In the rows, 128 means zero.
The rows of T fall into 4 groups, which share some directions, and each row is roughly a mix of its group's hidden directions, except some rows that fit no group.
T (138 x 10):
[[ 88 127 119 105 108 122 173 184 107 116]
 [143  93 163  99 175  96 142 139  91 122]
 [122  99 176 103 147  89 154 138  85 116]
 [113 133 118 177 115 135  81 105 135 180]
 [150 107  99 166 171 101  97 120 118 167]
 [ 66 154 171 110 120 133  97 117 139 109]
 [ 83 104 133  82 119 115 162 157 118  90]
 [130 158  80 146 116 161  91 126 168 154]
 [102 137 105 122 134  83 132  64 157 120]
 [182 104  94 136 163 117 144 149  95 154]
 [169 100 150 146 134 153 104 180 104 155]
 [114 153 101 138  89 151 132 112 195 131]
 [166 136  62 127 112 118 133 156 104 156]
 [ 76 174 117 103 115 108  93  97 137 123]
 [175 135  74 127 120 102 127 145  85 146]
 [162  68 131 124 143 134 111 166  87 136]
 [106 169  90 145  90 148 109 126 169 154]
 [ 90 138 145 111 103 124 121 119  53 128]
 [118 157 128 131 123 141 145  78 189 100]
 [ 91 168 120  85 119 127 139  85 102 157]
 [100 114 191 120 151 153 130 110 150  90]
 [ 96 172 153  99 142 112  95 120 163  94]
 [ 85 134 188 103  92 122 122 135 137  99]
 [137 160  80 142  92 169 109 117 165 121]
 [ 88 144 120 137 147  69 105  83 123 126]
 [148 111 104 191 132 146 164 149 151 153]
 [118 167  86 149  96 160  96 118 162 142]
 [143 137 132 126 136 140 134  97 211 130]
 [151 107 151 140  92 120 116 161  79 170]
 [131 118 123 138 160 183 157 159 171 106]
 [110 135 121 115  59 105 150 124  89 153]
 [ 78 149 149 144 107 136  91 141  79 148]
 [103 114 184 139 152 155 137 113 175 104]
 [138 167 168 135 144 150  75 102 155 115]
 [104 168 157 129 116 152  81 107 165 100]
 [ 95 120 185 126 142 143 129  99 175 104]
 [ 74 175 136  97 123 112  90 105 130 121]
 [113 123 144  96 129 115 174 164  85  89]
 [198 114  88 149 154 133 121 135 114 144]
 [147 102 149  73 149 116 101 131  83 104]
 [140 140 153 112  95 115 150 155  79 177]
 [141 119 156  65 144 114 131 102 126  80]
 [153 138 144 148 134 102  85  64 116 142]
 [131 187 154 111 183 115 101 130 138 125]
 [115 182 167 143 145 175 106 150 139 117]
 [139  75 161 116 140 103 156 159  86 125]
 [102 113 170 144 178 119  98 131 169 109]
 [160 114  75 166 160 123 151 118 123 163]
 [ 87 111 176 131 137 171 135  99 162 114]
 [159  92 129 142 143 116 180 152 171 105]
 [157 110 136 137  81 124 112 151  72 160]
 [ 90 172 117 109  87 122  95  87 138 125]
 [137  81 169 121 155  99 158 146  88 122]
 [146 137 162 126 105 118 144 159  70 169]
 [151 137  77 138 108 102 114 142  78 161]
 [144 172  75 148 119 166  95 116 147 130]
 [ 94 119 187 133 146 158 128 109 168 105]
 [ 94 122 186 132 144 151 123 102 172 108]
 [144  96 124 106 161 124 122 184 123  80]
 [127  69 104 133 126 120 145 135  74 160]
 [141  66 109 137 104 121 167 129  95 154]
 [121 135 169 119  90  92 134 137  81 167]
 [132 163 194 145 141 134 118  84 143 121]
 [ 89 184 159 119 131 132  98 110 162 109]
 [158  80 171 149 148 153 154 163 125 121]
 [177  84 129 127 173 124 145 156  96 126]
 [188  89 119 160 125 149 165 149 134 130]
 [108 104 149 121 141  97 110 167  83 172]
 [148 108  98 187 132 151 119 161 115 165]
 [183 101 120 136 133 182 119 167 131 130]
 [108 188 128 109 148 117 131  82 165 116]
 [192 127 109 144 161 130 131 151 174 122]
 [ 95 159 151 119 135 118 141  77 180 114]
 [145 110 146 138  84 106 125 147  79 175]
 [115 119 127 118 141 100  99 199 104 100]
 [117 109 108 168 104 134 142 168 156 181]
 [ 62 140 160 108  97 125 126 120 152  99]
 [145  83 155 107 148  98 163 160  92 126]
 [145 129 115 106 138 105 173 189 141  98]
 [115  98 177 130 133  93 176 136  93 115]
 [173 111 108 140 154 132 150 132 194 124]
 [141  67  96 146 139 129 145 144  86 154]
 [123 102 100  80 125  97 166 161 136  94]
 [107 146  96 115 162 135 119  94 174  84]
 [ 81 171 104 100 122 110  89 108 103 140]
 [128 139  88 106  93 107 130  96 156  75]
 [ 68 153 155  82  98 127 133 141 143 117]
 [ 94 159 120 115 147  97 139  73 151  96]
 [ 85 136 144 125 116  67 128  79 134 130]
 [173 110  98 134 177 116 135 151  92 154]
 [102 167 156  83 148  92 116 104 100 114]
 [102 179 138  65 111 143 126 144 121 113]
 [ 99  75 108 147 148 132 111 125  80 159]
 [160  91 110 132 138 134 108 179  85 154]
 [163 113  98 155 161  94 141  88 136 164]
 [186  98 122 159 158 135 168 149 130 143]
 [ 87 165 131 137 174  86 127  94 122 111]
 [144 125 158 124  96 122 138 166  80 177]
 [142 135 127 171 130 146  73  94 111 167]
 [122 152 132 173 118 122  80  99 143 175]
 [ 67 143 150 124  76 147 113 105 137 118]
 [168 119  76 153 170 121 137  95 143 143]
 [109 130  91 138 123  76 140 102 114 181]
 [130 140 153  63 150 106 118 103 111  90]
 [160 131 148 184 151 172 154 142 146 142]
 [160  73 123 157 104 150 143 162  97 117]
 [103 118 166  66 103 112 116 108 129  96]
 [158  93 116 174 159 122  88 145 110 157]
 [176 127 125 142 157 139 139 123 197 123]
 [ 71 156 110  89 118  99  96 112 109 127]
 [162 142  69 139 118 110 110 168 109 157]
 [168 109 113 118  83 180 154 153 130 125]
 [ 76 174 127  87 106 100 114 106 121 130]
 [ 80 163 112  94 127  96  94  99 108 140]
 [186  96  84 143 142 120 159 146 116 143]
 [149 114 100 147  71 124 124 130  72 142]
 [ 80 144 146 106  82 141  90 111 140  98]
 [123 112 110 126 137  88 147 188 173 113]
 [ 66 130 149 125 109 104 103 151  82 125]
 [134  93 171 115 162  93 162 137  91 118]
 [131 110 106 187 131 142 136 158 147 179]
 [ 79 142 159 139  88 163  98 106 146 112]
 [ 90 159 115 121 156  81 116  78 134 116]
 [179  91  93 109 157 134 133 157 113  99]
 [106 107 180 120 150 169 135 100 155  96]
 [ 94 137 162  85  90 118 123  95 138  89]
 [139 189 136 127 114 136 123 116 186 101]
 [ 95 150 118 107 151 129 130  93 177  82]
 [ 72 120 153 120 110 118 111 123  66 124]
 [143 120 101 118 152 137 134  85 192 101]
 [172  77 148 159 131 154 158 145 108 146]
 [ 88  99 183 147 149 156 124 112 157 109]
 [135  64  98 132 107 124 152 138  85 148]
 [165 120 144 124 109 168 135 185  96 150]
 [ 89 159  89 102  80 109 114  98 127 128]
 [183 108  94 160 159 124 136 123 117 169]
 [152 119 129 163 138 162 119  73 165 157]
 [171 111 128 134 114 175 127 182 102 144]]

Here is one row of each group, with its name. Which group are the others in?
[177 113 122 139 123 164 143 174 100 162] => (131)
[176 128 107 139 150 135 135 130 199 131] => (34)
[125 166  80 156 111 159  87 127 145 154] => (136)
[ 92 154 184 108 109 148  92 126 139 100] => (110)

[177 125 140 170 108 171 145 129 166 118] => (110)
[167 139  68 121 116  87 144 152 143 145] => (34)
[ 77 121 169 118  69 145 134 114 118 128] => (110)
[123 160  81 162 109 157 101 133 158 162] => (136)
[171 120 164 160 168 154 148 155 155 118] => (110)
[103 111 130  78 129 108 161 161 147  83] => (34)
[151  78 118 145 122 128 140 185 100 157] => (136)
[ 97 193 133 126 122 123 127  79 143 105] => (136)
